128 stands for zero in the data rows.
Here is a table of points, one per row:
114,95,108,151,163,159,109,148,100,110,28,128,130,112,131,111,119,141,112,115,130,152,158,134,112,104,145,125,98,141,208,229
74,187,173,94,128,182,101,133,152,113,109,142,137,89,151,96,155,105,111,152,170,117,143,101,137,85,151,124,146,131,64,137
159,95,132,146,156,84,94,124,50,211,163,121,115,148,153,163,131,156,181,85,85,94,110,156,172,103,164,132,149,137,101,143
148,162,163,94,168,55,160,110,160,152,140,82,182,112,131,163,116,115,72,129,138,141,179,66,116,120,135,86,113,121,217,95
100,120,152,137,103,156,119,78,155,147,68,182,153,151,140,137,136,104,138,127,85,157,139,160,147,90,79,136,107,112,72,93
178,143,178,128,95,92,177,168,191,144,176,140,133,136,70,184,134,175,140,90,105,100,94,106,99,81,125,98,143,113,53,172
128,86,147,159,181,123,120,114,82,96,70,145,89,149,155,146,122,174,152,166,128,169,191,58,98,133,97,155,171,112,53,72
137,141,140,133,104,143,112,144,79,98,101,185,93,137,128,151,159,101,103,111,148,134,189,109,150,92,121,105,143,188,115,204
161,156,190,117,64,186,110,91,163,198,128,103,156,111,113,118,129,103,170,141,171,133,158,110,158,116,138,101,128,148,139,148
148,127,102,120,84,86,158,134,151,165,112,110,121,128,138,117,110,121,116,65,60,109,113,146,113,163,151,72,154,173,99,93
129,105,143,192,107,120,149,116,108,136,155,102,132,122,160,111,136,163,86,39,163,154,122,105,161,164,140,127,132,148,94,106
167,162,79,157,96,119,119,73,116,119,114,89,113,156,99,87,121,202,138,143,136,105,125,169,76,98,174,77,86,103,142,160
142,95,98,37,147,163,141,134,138,84,111,121,132,116,173,138,123,137,116,145,67,151,187,156,130,178,181,102,101,154,182,181
99,105,140,135,152,133,98,144,137,146,118,117,109,127,171,145,93,127,106,110,171,152,162,149,117,146,122,168,176,161,104,92
132,115,177,95,126,168,147,142,161,144,95,146,132,144,147,136,116,105,125,162,143,91,110,218,132,153,109,139,137,181,144,109
107,150,150,122,147,128,103,104,114,61,132,29,173,155,161,134,85,161,162,87,146,142,65,162,113,149,109,101,138,125,74,160
121,58,93,132,175,138,96,111,161,128,98,129,144,111,80,183,146,167,114,132,158,81,34,116,93,145,110,141,105,157,121,140
172,84,154,103,126,140,185,123,150,93,137,157,100,143,210,139,57,202,137,109,139,141,137,157,114,126,119,164,150,94,164,93
146,83,165,134,146,105,141,92,161,83,107,174,161,107,140,139,160,152,102,157,128,155,151,108,159,187,169,153,107,160,100,217
163,206,114,121,122,182,128,129,130,128,163,159,160,98,123,136,74,185,144,132,168,142,104,97,122,174,77,92,143,121,152,104
127,124,79,127,117,144,160,195,155,98,126,125,147,105,134,162,168,75,143,122,125,102,125,203,162,135,175,101,117,148,74,84
106,100,148,126,100,103,60,208,85,139,123,170,86,145,113,150,124,153,108,171,61,153,125,61,79,153,146,123,119,112,198,93
177,120,144,93,116,119,132,74,122,158,96,86,110,118,122,137,129,119,156,143,145,161,136,111,68,43,140,188,70,170,173,113
114,101,145,157,101,152,147,164,134,59,134,157,187,136,127,115,124,134,133,119,95,91,163,180,109,108,148,167,173,115,204,78
79,151,130,91,106,118,148,199,59,174,123,126,203,145,175,150,48,123,115,123,140,145,121,136,136,124,157,165,88,127,154,135
137,173,100,149,62,142,103,160,102,91,86,134,154,119,108,125,112,160,91,182,88,94,165,75,157,84,130,111,123,166,178,140
157,56,133,150,153,137,92,125,120,103,193,120,126,96,134,125,90,15,90,138,92,72,124,130,140,111,136,132,152,93,131,186
120,155,169,149,174,125,76,105,123,151,152,121,128,59,168,101,152,156,129,113,133,142,116,140,96,93,135,122,149,170,153,83
101,134,145,92,189,135,136,120,148,126,140,90,130,145,100,93,151,164,97,106,56,212,142,100,183,127,120,113,93,123,146,150
52,153,108,121,67,101,140,77,125,125,127,208,96,127,141,128,116,150,111,104,168,148,109,112,141,120,122,97,158,118,90,140
103,102,116,86,165,113,96,180,86,116,208,175,179,143,166,135,121,71,150,135,145,87,127,89,102,128,147,114,70,74,148,174
70,173,114,87,150,116,128,98,194,169,129,114,125,122,128,149,127,148,146,153,85,135,144,59,134,141,175,149,166,138,103,122
164,157,138,165,231,50,150,89,170,116,94,177,165,133,149,109,131,152,141,142,94,127,130,150,106,146,114,144,124,141,137,126
130,139,134,105,173,132,96,75,114,126,150,167,100,139,159,122,182,140,111,186,127,141,36,104,177,108,136,133,131,73,138,121
126,135,118,84,56,26,96,82,144,113,160,130,128,93,179,98,138,101,179,130,157,71,208,96,159,167,89,144,88,141,116,93
118,72,139,135,94,122,140,110,70,109,76,93,117,138,90,147,137,72,143,132,179,121,106,116,127,141,121,67,122,146,159,52
122,146,118,126,149,150,158,155,145,85,155,56,108,104,134,89,195,167,140,139,158,146,112,141,110,77,130,89,135,122,164,97
100,140,102,183,189,147,131,110,119,108,182,161,152,73,97,149,119,93,180,89,87,120,125,146,143,111,117,156,152,158,189,58
96,158,106,102,159,121,138,113,138,130,119,114,104,173,103,112,145,111,205,154,219,141,174,142,162,98,154,104,179,149,167,127
119,140,146,112,159,171,166,94,130,83,146,140,129,127,139,124,140,162,129,131,86,123,107,181,93,138,103,143,150,126,114,123
136,126,129,196,118,116,167,119,109,96,153,147,140,105,124,172,102,56,124,124,167,192,145,82,137,131,127,171,123,134,176,136
112,155,153,92,71,116,117,170,130,208,129,112,123,128,140,113,148,79,74,135,73,103,114,172,98,127,129,129,161,109,138,108
101,119,174,172,121,150,92,129,111,120,118,139,78,141,87,132,95,106,84,181,137,142,161,117,106,147,115,104,124,155,133,200
144,122,130,141,108,138,104,164,182,201,147,118,137,122,86,89,124,115,111,103,210,163,149,164,79,122,142,159,72,140,140,128
98,112,103,199,151,93,145,175,120,163,198,119,173,147,96,74,119,180,89,172,149,127,127,175,133,127,93,131,150,147,101,197
147,137,143,130,197,177,165,124,121,159,87,90,74,90,81,171,111,172,90,94,120,40,182,113,214,109,126,147,110,87,101,106
72,79,125,140,72,88,188,98,88,151,161,88,143,91,96,90,93,219,104,140,113,84,142,141,131,143,166,180,144,150,147,138
105,133,118,157,99,127,180,95,122,177,153,157,99,155,138,138,139,123,171,182,142,108,127,81,118,142,152,193,146,176,105,201
139,86,138,125,64,37,161,125,155,117,141,131,118,134,83,124,159,90,124,169,69,168,141,153,133,93,133,109,132,97,62,123
136,109,126,108,165,159,157,136,125,142,74,133,153,180,66,103,133,140,137,112,172,98,56,36,135,155,136,151,148,103,117,80
87,131,76,135,119,103,93,156,175,160,88,120,133,102,114,161,141,126,165,113,113,84,155,103,128,164,93,211,115,101,109,149
129,124,175,141,129,162,160,88,147,157,92,73,129,180,145,127,155,130,172,143,124,104,178,83,169,156,128,110,156,126,147,167
158,147,155,102,148,130,132,90,110,159,94,175,97,107,154,119,148,131,118,104,151,120,60,127,113,190,113,137,98,133,172,115
133,152,102,142,150,119,56,148,146,69,113,94,138,167,92,158,67,130,124,129,103,121,159,89,139,145,146,135,56,133,77,138
170,153,86,182,155,126,165,177,106,134,152,138,120,131,192,113,178,91,106,114,172,89,168,98,83,152,168,85,128,153,57,128
155,126,137,146,109,91,112,90,144,137,130,139,160,135,136,107,141,111,55,114,176,127,122,175,161,144,100,145,136,73,139,116
122,116,114,121,174,154,143,117,179,126,147,102,61,107,94,95,96,122,153,196,148,124,186,103,84,152,135,78,112,82,121,118
148,177,86,140,140,90,153,91,79,160,125,138,120,178,96,138,159,85,127,122,130,150,139,205,132,186,104,154,134,54,149,152
116,136,152,142,128,123,114,151,97,71,76,179,115,112,69,145,139,130,149,103,133,93,206,118,139,173,79,98,130,119,192,204
130,123,123,127,119,154,184,133,115,156,75,142,109,103,110,33,85,44,160,100,72,125,101,97,126,95,112,124,138,85,110,112
102,97,102,63,133,85,149,103,132,63,102,117,123,146,119,113,139,151,76,93,184,96,128,150,83,100,68,105,123,126,108,64
148,156,135,159,78,113,157,148,96,111,136,111,131,120,59,157,120,144,126,144,122,141,118,189,132,175,145,134,167,120,101,116
159,90,122,91,98,93,113,184,95,188,152,175,88,115,132,107,96,177,149,162,120,109,74,158,195,155,117,49,128,160,75,125
121,103,95,43,105,123,51,99,155,120,168,116,115,169,104,103,92,82,101,80,115,149,119,148,149,134,126,129,153,117,147,206
146,137,179,85,132,189,87,161,64,132,165,99,165,152,96,82,232,178,158,83,124,140,196,112,90,142,132,126,155,123,139,120
119,144,122,157,107,94,129,145,109,80,105,140,177,104,130,133,109,128,150,93,121,164,98,83,154,118,165,149,105,135,169,141
124,119,120,91,156,77,154,162,128,124,155,131,146,133,58,108,181,174,120,104,176,158,106,137,159,45,107,121,126,126,160,150
110,127,126,100,149,149,183,163,161,165,183,133,90,202,152,151,159,128,116,119,178,118,104,127,143,138,129,120,66,119,138,72
121,139,141,117,189,69,80,117,132,148,96,71,157,119,180,179,144,122,128,157,117,127,97,169,94,70,102,74,185,106,139,138
116,111,109,167,117,133,97,192,216,105,131,121,138,126,118,112,170,94,169,134,102,169,90,135,188,136,114,156,97,140,178,140
127,163,83,147,109,175,125,125,104,145,172,135,126,194,172,155,156,125,58,142,64,114,170,152,147,107,115,133,88,138,67,74
91,123,124,211,85,183,153,79,141,141,123,90,88,100,154,145,162,124,95,117,118,133,89,108,162,126,130,69,117,91,186,96
190,109,74,92,91,154,70,96,135,135,77,124,181,175,151,135,143,135,131,148,133,119,113,89,102,157,99,158,212,129,143,113
137,149,109,61,120,134,183,146,98,88,177,73,78,107,133,127,125,51,112,141,81,116,80,66,112,147,111,194,151,154,78,145
131,141,113,157,128,155,92,137,130,122,134,141,113,136,91,127,158,128,160,107,58,149,119,151,143,127,91,147,67,195,155,94
149,125,133,160,89,138,111,214,135,98,103,101,51,153,176,128,140,148,134,138,156,162,78,135,150,123,162,133,157,108,89,104
117,115,132,106,142,171,163,91,144,92,101,166,169,145,108,142,111,107,161,130,175,144,74,147,99,193,129,118,121,154,96,149
153,69,111,170,122,191,132,114,138,146,202,137,207,162,112,125,75,79,124,128,96,162,138,78,138,86,109,90,163,170,149,71
126,142,162,125,180,108,77,127,61,168,96,107,152,99,84,90,111,111,111,150,117,174,119,174,101,148,127,117,69,116,69,59
129,163,166,172,113,95,85,114,159,45,171,115,67,139,69,145,115,85,103,107,126,108,114,132,107,154,169,137,156,135,183,105
147,120,85,102,83,132,117,167,114,179,131,120,89,77,181,162,92,139,112,125,142,116,126,141,138,104,37,116,138,108,120,191
73,158,97,106,111,178,111,64,153,191,158,147,94,105,87,173,150,169,129,108,128,137,136,141,45,98,163,131,113,125,100,147
160,161,133,89,177,115,134,104,96,94,81,152,148,117,133,87,89,71,98,143,149,82,65,177,140,54,155,145,143,120,77,123
102,124,114,152,121,134,63,127,161,112,138,166,113,121,201,64,79,167,153,95,114,84,153,126,122,128,160,148,120,95,113,142
153,95,102,86,134,182,114,99,97,95,148,145,145,52,108,157,144,165,130,162,183,176,155,177,179,125,169,154,132,80,101,93
144,154,168,107,128,121,131,149,96,81,180,141,95,157,148,116,76,138,169,134,106,102,108,128,150,103,100,141,68,137,164,155
132,115,95,156,169,99,188,149,134,166,111,119,69,96,159,109,121,69,168,95,82,163,111,108,115,128,127,94,140,123,102,149
141,128,159,173,86,125,160,144,119,126,134,88,128,115,173,167,145,124,142,137,117,131,115,161,101,99,97,150,81,97,79,164
142,149,108,162,102,140,132,149,184,138,64,153,191,149,155,136,153,131,153,154,138,137,112,105,100,159,127,148,146,98,141,89
There is one direction along which these points spread out most. Take the direction at right angles to it along which they spread out most. Then take the direction at right angles to both along which they spread out most. Go by this last direction. For each point below, how far along it does it lie, from 0 to 99? The average is 50, and the first point in the table lies past the average. One standard deviation of the points above along it is 16.
139,86,138,125,64,37,161,125,155,117,141,131,118,134,83,124,159,90,124,169,69,168,141,153,133,93,133,109,132,97,62,123 42
164,157,138,165,231,50,150,89,170,116,94,177,165,133,149,109,131,152,141,142,94,127,130,150,106,146,114,144,124,141,137,126 52
178,143,178,128,95,92,177,168,191,144,176,140,133,136,70,184,134,175,140,90,105,100,94,106,99,81,125,98,143,113,53,172 64
122,146,118,126,149,150,158,155,145,85,155,56,108,104,134,89,195,167,140,139,158,146,112,141,110,77,130,89,135,122,164,97 39
137,149,109,61,120,134,183,146,98,88,177,73,78,107,133,127,125,51,112,141,81,116,80,66,112,147,111,194,151,154,78,145 44
148,177,86,140,140,90,153,91,79,160,125,138,120,178,96,138,159,85,127,122,130,150,139,205,132,186,104,154,134,54,149,152 47
74,187,173,94,128,182,101,133,152,113,109,142,137,89,151,96,155,105,111,152,170,117,143,101,137,85,151,124,146,131,64,137 72
157,56,133,150,153,137,92,125,120,103,193,120,126,96,134,125,90,15,90,138,92,72,124,130,140,111,136,132,152,93,131,186 26
130,123,123,127,119,154,184,133,115,156,75,142,109,103,110,33,85,44,160,100,72,125,101,97,126,95,112,124,138,85,110,112 30
121,139,141,117,189,69,80,117,132,148,96,71,157,119,180,179,144,122,128,157,117,127,97,169,94,70,102,74,185,106,139,138 47
127,124,79,127,117,144,160,195,155,98,126,125,147,105,134,162,168,75,143,122,125,102,125,203,162,135,175,101,117,148,74,84 28
132,115,177,95,126,168,147,142,161,144,95,146,132,144,147,136,116,105,125,162,143,91,110,218,132,153,109,139,137,181,144,109 44
136,109,126,108,165,159,157,136,125,142,74,133,153,180,66,103,133,140,137,112,172,98,56,36,135,155,136,151,148,103,117,80 55
